Each row has a name. Each piece below is followed by the name of the row it came from, unless a question asks for something else. Each question is about the rows just above it. Places in a row count from 0.

[-17  48  -8  -5  35  33  -7  30  22  14  -8 -23 -17  51  34  26  10  68
  29  27 -17  44   4  47] : B
[ -3   4   8 -14  18  12   5 -15   8 -13  42 -12  21 -11  -5  -2  -8 -11
  -5  -4   7 -12  -3 -12] : Z
[-17  48 -19  -5   7  33  -7  30  22  14  -8 -23 -17 -35  49 -39  29 -18
  14 -24  -5 -21 -21  -1] : L
[-20   7  14  42 -16 -35  60   2   8   8  32 -61   0 -31   8  23  80  43
   8  -3  13 -18  41   4] : U
[-17  48 -19  -5  35  33  -7  30  22  14  -8 -23 -17 -35  49 -39  29 -18
  14 -24  -5 -21 -21  -1] : Q
[ 18  33 -33  44 -45 -13 -23  14   7  -3  -1  31  -7  21  41  -9  13 -76
 -23  12  69  -2  14  -1] : F
[-17  48 -19  -5  35  33  -7  30  22  14  -8 -23  26  51  34  26  10  68
  29  27 -17  44   4  47] : R
Row and place of [-16] in the named rows:
U, 4
Row and place of [-33] in the named rows:
F, 2
Where in the named rows is [31]?
F, 11

[-1 31 59 -3] -> V
[  0   1  11 -71] -> H
[66 31 59 30] -> E
[  1   0 -10 -73] -> P
[ 12  31  -4 -34] -> M
[66] is at row and place
E, 0
[-3] is at row and place
V, 3
Row and place of [11] in the named rows:
H, 2
[-4] is at row and place
M, 2
Where in the named rows is [-10]?
P, 2

[-54 -22 -51 -56  71  17  17] -> X
[-65 -63 -20 -20  79  23  45] -> J
[-63 -63  63  74 -25  15  38] -> K
[-41 -37 -38 -40  75  30  26] -> A
[-65 -59 -20 -20  79  23  45] -> N
[-53 -48 -30 -32  78  25  35] -> D
[-41 -37 -38 -40 -47  30  26] -> W
[-10  -8 -59 -66  63  14   6] -> S
[-53 -48 -30 -32 -44   7  26] -> G
[-68 -67  64  74 -21  18  41] -> T
Where in the named rows is [75]?
A, 4
find: [-68 -67  64  74 -21  18  41]
T

[ 97  13 -67  98 -87] : zomo
[ 90  30 -54  91 -81] : movu
[-39 -74  16 -49  17] : musa
[-64 -80  95 -46  27] : dalo
[-69  81 -40 -59  85] : Kag
[-23 -28 -58 -60 -63] : fezel
[-64 -12  47 -56  83] : Diziz
Row and place of [97] in the named rows:
zomo, 0
Row and place of [83] in the named rows:
Diziz, 4
[85] is at row and place
Kag, 4
Row and place of [17] in the named rows:
musa, 4

[ -5 -15 -12   0  -8   7  -7 -12 -12  -4   3  12 -18 -10   5  -8  -6]  gug
[ 13   8  -7   3   4  12   1  -1   4 -31  -2 -13  -3 -13   1   8  -6]  buk
[ 15 -13   1   8  18   7 -14  -5  14 -18  -3 -12 -20   5  -5  11   1]  fal
[ 17  12  -9   5   6  16   1   0   6 -43  -2 -19 -47 -17   0  -8  -8]  Bedi
[-13   6  82  37 -11  -2 -46 -12 -56 -37 -47  10   3   6 -31 -38 -21]  daz
[-27  31   6  -1  74  31   1 -25 -19  53 -25   0  45   4 -14  50 -14]  Sal
[-13  31  82  37 -11  -2 -46  11 -56 -37 -47  10   3   6 -31 -38 -21]  Getad
[  4  -6  20  26   6 -30  50 -27   7 -21 -18  17 -24  -2 -14 -23   8]  zab
[ 22  13 -12   6   6  20  -2  -1   7 -54  -4 -25  -6 -22  -2  12  -9]  pafut
[ 17  12  -9   5   6  16   1   0   6 -43  -2 -19  -5 -17   0 -12  -8]  lifu
[-21   2 -55  -2   6  26 -36 -58 -52 -15   8  56 -66 -45  30 -34 -27]  sagi
Row and place of [-58] in the named rows:
sagi, 7
find: [-13   6  82  37 -11  -2 -46 -12 -56 -37 -47  10   3   6 -31 -38 -21]
daz
find: [-27  31   6  -1  74  31   1 -25 -19  53 -25   0  45   4 -14  50 -14]
Sal
find: [ 13   8  -7   3   4  12   1  -1   4 -31  -2 -13  -3 -13   1   8  -6]
buk
Row and place of [-36] in the named rows:
sagi, 6
Where in the named rows is [-30]?
zab, 5

[-20  11  76  37  -3  12  36  14  17  12 -32   6  36  53 -23 -10 -12  -7
  25]  zul
[-23  11  75  34  -2  11  35  11  16   9 -28   8  36  47 -25 -12 -15 -11
  27]  kovo
[-20  11  76  37  -3  12  36  14  -8  12 -32   6  36  53 -23  22 -53 -27
  -6]  lura
[-29  21  62   9 -33   4  41  13 -18 -30  -3  -3   0  22 -43  23 -24  16
  25]  nuz
[ 40  19  52  49 -20  -5   0  15  22  56 -87   3  34  -4  28  18 -45 -20
 -12]  Fesa
[-5] is at row and place
Fesa, 5
[-7] is at row and place
zul, 17

[-48 -52  47 -52  19  29]  rosot
[-48   5  47 -52  69  29]  Balo
[  6  21  53 -36  20 -35]  norid
[-48   5  18 -52  19  29]  fadeb
[-48   5  47 -52  19  29]  zas
The row with [-48   5  47 -52  19  29] is
zas
[-36] is at row and place
norid, 3
[20] is at row and place
norid, 4
[18] is at row and place
fadeb, 2

[-51  24   9  66  -9   6 -10  11  10  38   0  12 -14   2 -24  39 -51  18
  93 -12 -22  -4 -15 -57 -23 -81 -54  40  33  31 -71  14  12  16  30 -24
 -13  45 -11  18  28   7 -46  -1 -34   5  -5  -2   0  -7  24  22  41  11
  -5  40 -10 -21  11   6 -20] = muvo
[ 17 -30 -29 -35  -9   5  10  -3 -17   8  -6 -18   7   3  -8 -14  -1  18
 -80  13   4  -6 -12  88  -9  33  -5 -12  -9 -40  30  11  12 -45 -25 -24
 -13 -45  20 -15  25   7   2  -1 -11   5  -5  -2  -6 -19   5  -8  -4  13
  -4 -12   0 -13  23 -18  17] = Mef
[-18  20  21  36   3   6   0  11  14   4  -6  19 -14  -8  -8  39  -4 -21
  49 -12 -21 -12 -10 -72  -5 -27   7  17  28  31 -28   6  -3  40  25  22
   7  26 -18  16 -45   7  -8  -1   7   5  -5  -2  -6  21  18  -8  11 -20
   7  16 -10  -7 -35  14 -16] = rebu
[-33  -4   6  36 -61   6  10  11 -22  32  -6 -17 -14   9 -23 -48 -16  56
  -5   8 -21 -12 -21  12 -10 -27 -80  25  33  31 -37  17  12   2  -1 -24
 -13  -1 -11   7  79   7  -8   1 -27   5  -5  -2  -6  -7  33  -8  46  11
   7  29 -10 -35  56   6 -16] = vofof
[29] is at row and place
vofof, 55
[-18  20  21  36   3   6   0  11  14   4  -6  19 -14  -8  -8  39  -4 -21
  49 -12 -21 -12 -10 -72  -5 -27   7  17  28  31 -28   6  -3  40  25  22
   7  26 -18  16 -45   7  -8  -1   7   5  -5  -2  -6  21  18  -8  11 -20
   7  16 -10  -7 -35  14 -16] is in which row?
rebu
Row and place of [-46] in the named rows:
muvo, 42
find: [-33  -4   6  36 -61   6  10  11 -22  32  -6 -17 -14   9 -23 -48 -16  56
  -5   8 -21 -12 -21  12 -10 -27 -80  25  33  31 -37  17  12   2  -1 -24
 -13  -1 -11   7  79   7  -8   1 -27   5  -5  -2  -6  -7  33  -8  46  11
   7  29 -10 -35  56   6 -16]
vofof

[ 17  -7  -5   8   0   0  10 -16  -9 -20 -15 -14  -7  21   2  11   1 -13
  27] -> mibu
[  8  -3 -11   8  11   4  21  12  -4  -4  -8  -2   5 -14 -20  -7   4   2
  -1] -> Nuv
[-1  0  1  1 -1  0  1 -1  1  0  1  0 -1  0  0  0  0  0 -1] -> butam
[ 1 -1  1  0  0 -1  1 -1  0  0  1 -1  0  1  1 -1  1  0 -1] -> vep
[ -7 -21 -49  -6  -5  -6  16 -16  -9 -11  12  36 -27 -52  16 -19  -7  56
  86] -> nove
[ -3  -8  42 -11   2  27   7   4  -2  35  21  -1  34 -22  -8  39  -4  -2
  27] -> nunuz
[ 24 -47 -20 -34   1 -15 -26 -23  39   3 -10 -22  -5  33 -28 -84 -35 -21
  -2] -> Dovo
[ -2  -8 -19  -3  -2  -3   6  -6  -3  -5   4  15 -11 -22   7  -8  -2  22
  33] -> pedam
[35] is at row and place
nunuz, 9
Row and place of [6] in the named rows:
pedam, 6

[ 44  74 -77 -62  16 -80  -7  17  12 -60 -25]  fako
[ 44  74 -77 -62  16 -80  -7  17 -15 -60 -25]  num
[ 23  52 -95 -59  33 -70   4 -13  12 -50 -28]  Vika
[ 14  17 -31 -32  17 -29  -5  20  -5  -7  19]  vilez
[ 14  17 -48 -32  17 -27  -5  20  -5  -7  -4]  Zagu
[-27 -83  87  55 -32  78  -9  12  -3  59  23]  Dus
[-13] is at row and place
Vika, 7
[-28] is at row and place
Vika, 10

[ -4   2 -17   7 -23  32 -16 -22 -24 -20]  fogof
[ -4  -8  32 -23  31 -33 -68  -1 -42  32]  reruf
[ -4 -29   3   7 -23  17 -54 -26 -24 -20]  zudes
[ -9  31 -13 -22 -24  -5  31 -24  20 -41]  Fonaz
[  2   9   5   8  81  26 -14  20  31  14]  retip
Row and place of [-17] in the named rows:
fogof, 2
Where in the named rows is [-54]?
zudes, 6
Where in the named rows is [-8]?
reruf, 1
Where in the named rows is [-41]?
Fonaz, 9
Where in the named rows is [-9]?
Fonaz, 0
[-42] is at row and place
reruf, 8

[ 66 -66  49  41  41 -54  36  20  -5 -33 -53 -67 -72 -75 -81 -87 -88 -34
 -66 -53 -50 -57 -67  -1] = bupas
[ 66  59  49 -16  41  40  36  20  -5 -33 -53 -67 -72   9 -41 -26  -1  -2
   3   7  13  20  22  17] = gez
[ 66  59  49  41  41  40  36  20  -5 -33 -53 -67 -72 -75 -41 -26 -12  -2
   3   7  13  20  22  17] = ser
find: [ 66  59  49  41  41  40  36  20  -5 -33 -53 -67 -72 -75 -41 -26 -12  -2
   3   7  13  20  22  17]
ser
Row and place of [-57] in the named rows:
bupas, 21
Where in the named rows is [-54]?
bupas, 5
find: [ 66  59  49 -16  41  40  36  20  -5 -33 -53 -67 -72   9 -41 -26  -1  -2
   3   7  13  20  22  17]
gez
Row and place of [-87] in the named rows:
bupas, 15

[ 26  48 -21 -26  23  15  -7  30 -22  39 -15  59   7 -42  -2  12 -19   3
 -20  -8  14 -58 -27   3 -38 -26  38  38   8   7  35 -31 -22 -26  36  19
  36 -26  29 -20  -9   7 -31 -41 -47  47  47  -7  12 -24  -2  47  -1  14
  16   8] = laku
[  4  -8 -41 -23  23  16  -7  30 -25  39 -27  60  19 -22 -17   3 -19  -4
 -28  -3  -3 -62 -29   3 -39 -26  38  23  14  26  69 -28 -22 -15  46  19
  36   6  28 -26   3   8 -31 -41 -53  40  81 -16  18 -19   6  55 -10  14
  34  10] = Tedok
[ 24  48 -23 -26  23  13  -7  30 -22  39 -15  60   8 -41  -1  14 -19   3
 -21  -8  14 -59 -28   3 -38 -26  38  36   6   7  37 -29 -22 -28  36  19
  36   9  29 -20 -10   7 -31 -41 -47  47  50  -7  12 -24  -2  47   0  14
  16   7] = retap
[46] is at row and place
Tedok, 34
The row with [  4  -8 -41 -23  23  16  -7  30 -25  39 -27  60  19 -22 -17   3 -19  -4
 -28  -3  -3 -62 -29   3 -39 -26  38  23  14  26  69 -28 -22 -15  46  19
  36   6  28 -26   3   8 -31 -41 -53  40  81 -16  18 -19   6  55 -10  14
  34  10] is
Tedok
[15] is at row and place
laku, 5

[ 75  16 -43  14 -91] = Fubi
[ -6  -6 -92  15 -44] = tuz
[-58 -33  14  41  63] = Gigal
[15] is at row and place
tuz, 3
Row and place of [-43] in the named rows:
Fubi, 2
Where in the named rows is [-91]?
Fubi, 4
Row and place of [41] in the named rows:
Gigal, 3
Row and place of [-58] in the named rows:
Gigal, 0
Row and place of [-44] in the named rows:
tuz, 4
Row and place of [63] in the named rows:
Gigal, 4

[ 18  -9 -57 -56  14  22 -48  40 -51] = rak
[ 66  71 -55 -67  44 -14  38  -8  48] = keli
[-32  17  49  70  36  26 -25  72  70] = Tad
[-32  17  49  70  36  26 -25  72  -8] = birud
[ 48 -55  42 -56 -74   2 -32 -77 -41] = budas
Where in the named rows is [-77]?
budas, 7
Where in the named rows is [-51]?
rak, 8
Where in the named rows is [-14]?
keli, 5
[-67] is at row and place
keli, 3

[ 12   1 -24 -22 -16  12  -5  25 -21 -31] -> bef
[-26 -31  12  31  12  42 -36 -45   6  67] -> kanab
[-20 -78 -57  45  11  78 -54 -58   1  88] -> taru
[  6 -20 -41 -20   6  33 -42  -4  34  -3] -> katag
[-21  -5  32  34  48 -26  -5 -56  15  61] -> Zabe
[-24] is at row and place
bef, 2
Row and place of [-56] in the named rows:
Zabe, 7
Where in the named rows is [25]?
bef, 7
[-22] is at row and place
bef, 3
[48] is at row and place
Zabe, 4

[-38  24  78  16  19  44  13   2   9  -8  21   6 -12 -19 -86 -23   8  27
  18  -4  67  42 -25  23   8 -48  44  -3 -19 -21 -33 -15 -62  38 -32  25
 -20 -37 -48  23 -72  34]  voras
[-38  22  78  16  19  44  13   2   7  -8  21   6 -37  79 -86 -23   8  27
  18  -4  67  42 -25  23   8 -48  44  -3 -19 -21 -33 -34 -62  38 -32  25
 -20 -17 -48 -27 -24 -17]  zoli
[-21  22  55 -11  29  44  10  -7  -5 -30  51  10   5 -30 -53 -46 -10  10
  23  -3  40  27 -30  10  -8 -36  39  10 -20 -34 -33 -22 -51  52 -31  36
  -9  -7   0 -16 -13  -3]  sigul
[ 31  22 -34  12  -3  44 -13  20  11 -30  71   4 -12 -28  54 -26 -44 -10
  13  17 -40 -47  10   5  -8  18  -3  35 -29 -37  -3 -10   3   5 -17  20
  17  -6  56  45 -24  54]  laset
find: [-21  22  55 -11  29  44  10  -7  -5 -30  51  10   5 -30 -53 -46 -10  10
  23  -3  40  27 -30  10  -8 -36  39  10 -20 -34 -33 -22 -51  52 -31  36
  -9  -7   0 -16 -13  -3]
sigul
Where do [ 31  22 -34  12  -3  44 -13  20  11 -30  71   4 -12 -28  54 -26 -44 -10
  13  17 -40 -47  10   5  -8  18  -3  35 -29 -37  -3 -10   3   5 -17  20
  17  -6  56  45 -24  54] appear?
laset
Where in the named rows is [55]?
sigul, 2
Row and place of [-11] in the named rows:
sigul, 3
[-36] is at row and place
sigul, 25
Row and place of [36] in the named rows:
sigul, 35

[ 0  8 65 48  4] = dul
[ 8  1 78 55 63] = lokas
[ 4 -1  1  9 67] = Dimub
[-1 -2 -3  9 81] = Roga
[ 2  1 -4 78 79] = kufut
[ 4 50 66  8 -3] = baris
[-2 -4  4 40 78] = zeman
[-6  6 77 47  0] = Sogiz
[-2  5 63 55  4] = Mapul
[50  5 -3 -2  4] = lili
[79] is at row and place
kufut, 4
[6] is at row and place
Sogiz, 1
[2] is at row and place
kufut, 0
find: [ 4 50 66  8 -3]
baris

[  1 -18  29  -7  27 -63 -49  44] -> Zor
[ 25 -13  22 -15  -7   2   8  -9] -> Fom
[ 24  20  43   4 -34   6 -12   1] -> neru
[-36  -1 -21  31  -3 -35 -52  10] -> dadu
[-40  -3  55  25  17  21  -4  -4] -> rupeg
[-32 -25  -4   0  10  -7  24  12] -> Nedu
[-27 -14  18  38  -8 -27 -17  42] -> gega
[-25  23  28  21 -31  18 -11  27] -> kudat
[-15  34  48 -25  80  23  53 -26] -> Pazeg
Where in the named rows is [42]?
gega, 7
Where in the named rows is [43]?
neru, 2
Where in the named rows is [-17]?
gega, 6
Row and place of [-14] in the named rows:
gega, 1

[ -7 -55 -40 -58  27] -> vetu
[-43 -69 -42 -29 -62] -> Migok
[-29  59 -30  52 -63] -> zovam
[-29 -71  11  52 -63] -> zuz
[-54  54 -41   6 -42] -> vuda
Row and place of [-62] in the named rows:
Migok, 4
[-41] is at row and place
vuda, 2
Where in the named rows is [-55]?
vetu, 1
[-30] is at row and place
zovam, 2
Where do [-29 -71  11  52 -63] appear?
zuz
Row and place of [6] in the named rows:
vuda, 3

